(in the rows, 128 means zero)
The rows of Y fall into 4 groups, which share some directions, and each row is roughly a mix of its group's hidden directions.
Y:
[[116 115 136 123 136 159 156  88 128 166 187]
 [159 116 129 128 193 119 123 114  73 141 133]
 [149 154 119 174 170 137 172 154 132  96 125]
 [121 141 130 154 188 115  85 117  85 144 137]
 [122  93 133  87  80 123  86  97 137 147 145]
 [154 145 109 104 127 203 120 129 130 163 136]
 [ 94 136 137 134 135  98 170 134 102 171  81]
 [106  99 132 114 170 134 118 139  99 161  71]
 [ 90 120 134  66  97 139 129 139 128 162  96]
 [186 121 140 152 151 158 127 131 144  81 157]
 [140 133 106 135 112  97  96 172 131  91  78]
 [101 147 125  81 104 157 155 132 183 120 114]
 [184 117 157 104 162 159  95 117 110 109 140]
 [ 87 118 162 117 174  81 111 130 126 124  95]
 [129 127 144 137 138 125 140 111 106 156  47]
 [128 118 108 142 158 157 189 176 143 122 122]
 [ 96 148 142 108 200 128 100 109 106 121 132]
 [188 131 153 142 120 119 108 123 145  71 144]
 [103 108 126 122 143  96 170 124  99 164  77]
 [162 123 112 127  87 155 105 132 154  92 177]
 [103 112 143 129 109  89 101 176 167  92 135]
 [151 129 108 146 196 118 128 121  82 152 137]
 [110 153 133  92 164 141 193 114 118 136 107]
 [ 74 124 120 128 114 128 143 119 111 199 124]
 [116 121  98 135 147 162 188 173 141 145 118]
 [142 144 130 147 176 168 101  96  83 132 113]
 [ 95 121 118 122 157 119 152  83 114 172 170]
 [139 153 131 122 155 134  85 160 126  87  75]
 [100  89 139 120 126  63 132 116 106 100 102]
 [121 135 111 157  97  92 118 177 126 113  77]
 [104 108 138 120 203 134 128 157 100 117 112]
 [139 101 110 121  47 131 139 119 129 136 155]
 [149 123 144 135 118 116 141 128 116 138  42]
 [169 147 118 111 145 185 108 105 149 120 166]
 [105 136 132 125 158 127 160 137 104 183  78]
 [103 132 120  91  69 134 156 137 147 166 107]
 [156 109  90 130  89 111 129 148 152 107  73]
 [137 144 134 144 197 121  91 121  87 141 134]
 [ 81 122 106  96  83 111 126 102 130 172 121]
 [168 109 102 123 111 175 108 148 164 117 165]
 [149 114 150 118 164 194 113 164 138 125 112]
 [178 121 154 155 152 129 119 116 136  71 155]
 [143 144 122 134 189 168 120 108  89 138 100]
 [106 151 123  71 171 143 169 129 129 141 102]
 [172 109 122 110 167 137  92 117 115 112  76]
 [159  78 148 165 102 150  91 151 105 133 128]
 [143 140 113 146  83 174 134 151 146 173 157]
 [179 138  96 141 141 180 120 134 127  88 146]
 [130 101 136  80  65 127 101 113 149 145 133]
 [169 119 153 132 187 171 102 133 123 112 132]
 [150 160 113 149 148 133 179 166 145  91 106]
 [103 146 136  92  66 114 127 131 132 164  95]
 [150  91 116 138  77 122 111 127 152  96 175]
 [168 129 101 166 157 156 159 139 148  94 155]
 [106 109 142 144 106  57 138 115 114  89 124]
 [161  89 129 129 113 135  89 109  98 129 184]
 [136 152 127 164 186 155 170 152 119 110 123]
 [145 128 160 136 107  95  68  87 116 120 147]
 [145  96 131 117  76  76 137  93 118 129 107]
 [119 114 126 111 155 141 180 184 143 108  99]
 [130 143 121 137 102 102 168 171 160 114  79]
 [158 102 128 129 114 147  82 135 123 105 191]
 [148 162 119 160 168 166 151 110  97 161 113]
 [144 147 113 135  71 165 146 132 142 169 160]
 [155 155 149  93 139 158 143 120 158 103  75]
 [115  95 123 140  63  94 139 162 150 130 142]
 [167  89 144 107 156 133  76 118 126  94 146]
 [ 89 158 144  69 172 136 134 116 121 135 106]
 [156  92 136 171  62 124 120 141 132 115 136]
 [175 127  99 164 128 166 157  97 112 149 151]
 [153 161 131 154 178 131 152 143 125  74 117]
 [158 149 117 132 189 181 115 108 112 129 122]
 [129 115 122 110  73 116 125 158 179 110 164]
 [167  95 150 133 141 182 128 174 134 114 111]
 [165 120 103 113  96 174 126 136 166 134 170]
 [146 136 132 129 184 149  73 136  86 122 126]
 [123  97 127  83  90 133  77  98 133 150 144]
 [159 127 135 164 119  94 101  82 132  96 165]
 [143 116 133 126  71 144 126 160 183 100 123]
 [152  97  96 107 132 125  68  99 119 103 155]
 [155 122 142 163 183 128 137 118 125  75 152]
 [ 94 105 124  81  80 113 124 144 138 165 103]
 [124 165 138 152 163 164 113 111  77 151 104]
 [110 117 125 102 143 177 189 157 143 133 113]
 [142  76 128 165  76 124  95 132 126 120 152]
 [113 111 114 151 141 143  72 122  89 140 176]
 [153 146 122 125 113 117 109 167 141  86  67]
 [115 100 144  92  74 124  90 110 129 167 133]
 [ 96 169 115  90 171 138 170 134 139 140 105]
 [175 126 109 117 152 167 123 129 136 123  66]
 [113 131 122 138 197 146 171 124  92 142 128]
 [138 113 126 122 184 142  69 124 110 112 161]
 [ 82 167 128 105 189 109 141 114 122 116 126]
 [ 94 159 125 131 117 106 180 142 157 134  80]
 [126 103 124 144 155 135  81 121  87 144 181]
 [159 120 118 171 159  97  85 122  90 138 150]
 [128 136 117 168  90  77 101 137  96 162 123]
 [108 144 139 116 202 142 157 122  94 133 115]
 [ 92 143 128  74  87 124 149 136 137 147  87]
 [ 84 140 138 118 125 125 149 103 138 141 199]
 [118 133 125 155  67 127 155 117 140 184 139]
 [178 132 136 127 129 147 126 147 126 117  54]
 [ 73 127 138 130 107 110 111 110 135 121 193]
 [169 114 137 123  78 108 145 152 156  98  91]
 [165 114 162 115  73 118 153 101 127 129  90]
 [185 150 137 169 131 108 109 133 135  80 136]
 [ 84 144 117 119  94 121 135 135 179  98 168]
 [158  95 117 160  95 103 143 157 118 142  77]
 [118 171 117 108 136 158 154 146 182 104  99]
 [ 99  96 138 122 114  60 146 111 106 111 103]
 [111 136 120 145 182 152 171 133  89 160 117]
 [158 133 119 128  94 136 110 114 152  77 181]
 [ 96 187 130 107 148 117 175 129 135 137  98]
 [156 111 133 130  68  97  90 118 153 101 145]
 [ 94 138 109  87 174 157 173 136 139 141 117]
 [134 104 100 128 141 145  63 100  95 130 158]
 [145 125 142 144 119  88  64  90 113 119 150]
 [136 101 143  88  76 115  75 127 135 147 125]
 [ 80 126  99 131 104  74 131  93 115 138 153]
 [137 102 146 139 198 155 116 162 107 114 132]
 [152 101 107 104 157 129  64 103 121  98 128]
 [202 126 117 162 124 152 120 152 153 125 136]
 [117 100 132 158 148 128  81 123  78 152 163]
 [130 147 134  92 114  98 102 173 126 112  73]
 [ 83 148 107 121 116  70 149  88 114 135 141]
 [146 126 120 117  55 105 119 132 173 110 133]
 [117 131 126 141  54 102 168 130 125 155 138]
 [155 109 127 150 157 112  71 102 115 101 164]
 [165 125 109 138 131 145 117 163 135 114  57]
 [110 111 127 135 145  77 115 131  61 150 121]
 [117 134 127 112 164 165 154  87 126 164 175]
 [182 125 163 106  99 154 155 105 131 127  90]
 [145 141 123 128 103 124 104 168 151  82  74]
 [135 148 131 135 188 157 127  93  89 150 102]
 [168 112 103  86 130 182 116 116 154 124 154]
 [158 100 107 128  74 132 124 129 155 100 175]
 [155  71 132 158  81 126  99 131 126 110 151]
 [165 146 103 122 104 188 124 148 155 130 161]
 [170 118 147 152 156 184 101 163 136 125 121]
 [126 136 134 115 178 174 157 100 130 159 165]
 [185 110 158 147 135 171  94 148 138 109 126]
 [ 93 106 123 136 180 163 166 148 110 157 130]
 [114 154 109 143  64 117 143 108 137 176 130]
 [162 134 116 129  99 162  96 127 152  90 178]
 [104 143 105  94 181 137 174 157 140 129 111]
 [102 106 142 122 176  81 124 133 114  98  87]
 [139 153 144 117 209 152 116 137 118 120 118]
 [128  68 123 151 100  90  93 120 105 134 151]
 [155  94 136 183 100 119  86 122 118 114 155]
 [107 145 127 135  87 153 155 141 159 127 190]
 [ 93 137 133 117 185 175 155 131 109 151 113]
 [ 90 129 151 135 119  71 116 130 100  84 103]
 [152 117 159 134 180 185 109 151 124 114 120]
 [158 121 148 132 185 182  98 147 123 128 124]
 [169 110 102 136  87 156 116 129 152 104 176]
 [117 174 116  82 150 141 178 117 151 142 111]
 [183 116 157 138 165 171 110 155 122 115 114]
 [143 129 142 120 194 149 120 162 113  86 112]]

One row of each group comes first, with its name. Which group is each row after those in?
[179  98 143 129 169 178 113 150 119 126 125] : R
[111 152 133 110 142 115 139 192 183 123 121] : T
[114  98 139 138 150 115  89 100  84 147 175] : E
[128 101 135 102  62 118  97 103 143 157 143] : B

[102 139 124 144  98  97 185 141 145 150  86] : E
[148 109 123 168  53 109 134 137 142 124 136] : R
[166 123 135 112 152 142  95 117 120 108  60] : E
[ 97 125 138 124 170 125 134 145 101 167  70] : T
[111 102 147 119 186 105 105  94  99 120  97] : T
[157  97 110 142  69 113 102 142 121 110 168] : E
[ 92 119 146 152 114  63 142 132 100 108 100] : T
[162 103 147 111 112 103 119 100 122 115  61] : E
[145 147 109 141 183 136 155 161 130  79 112] : B
[144 139 135 124 114 103  62  77 115 114 146] : B
[148 117 149 113 189 155 125 153 122  78 123] : B
[146  92 110 175 106 126 142 154 113 166  89] : E
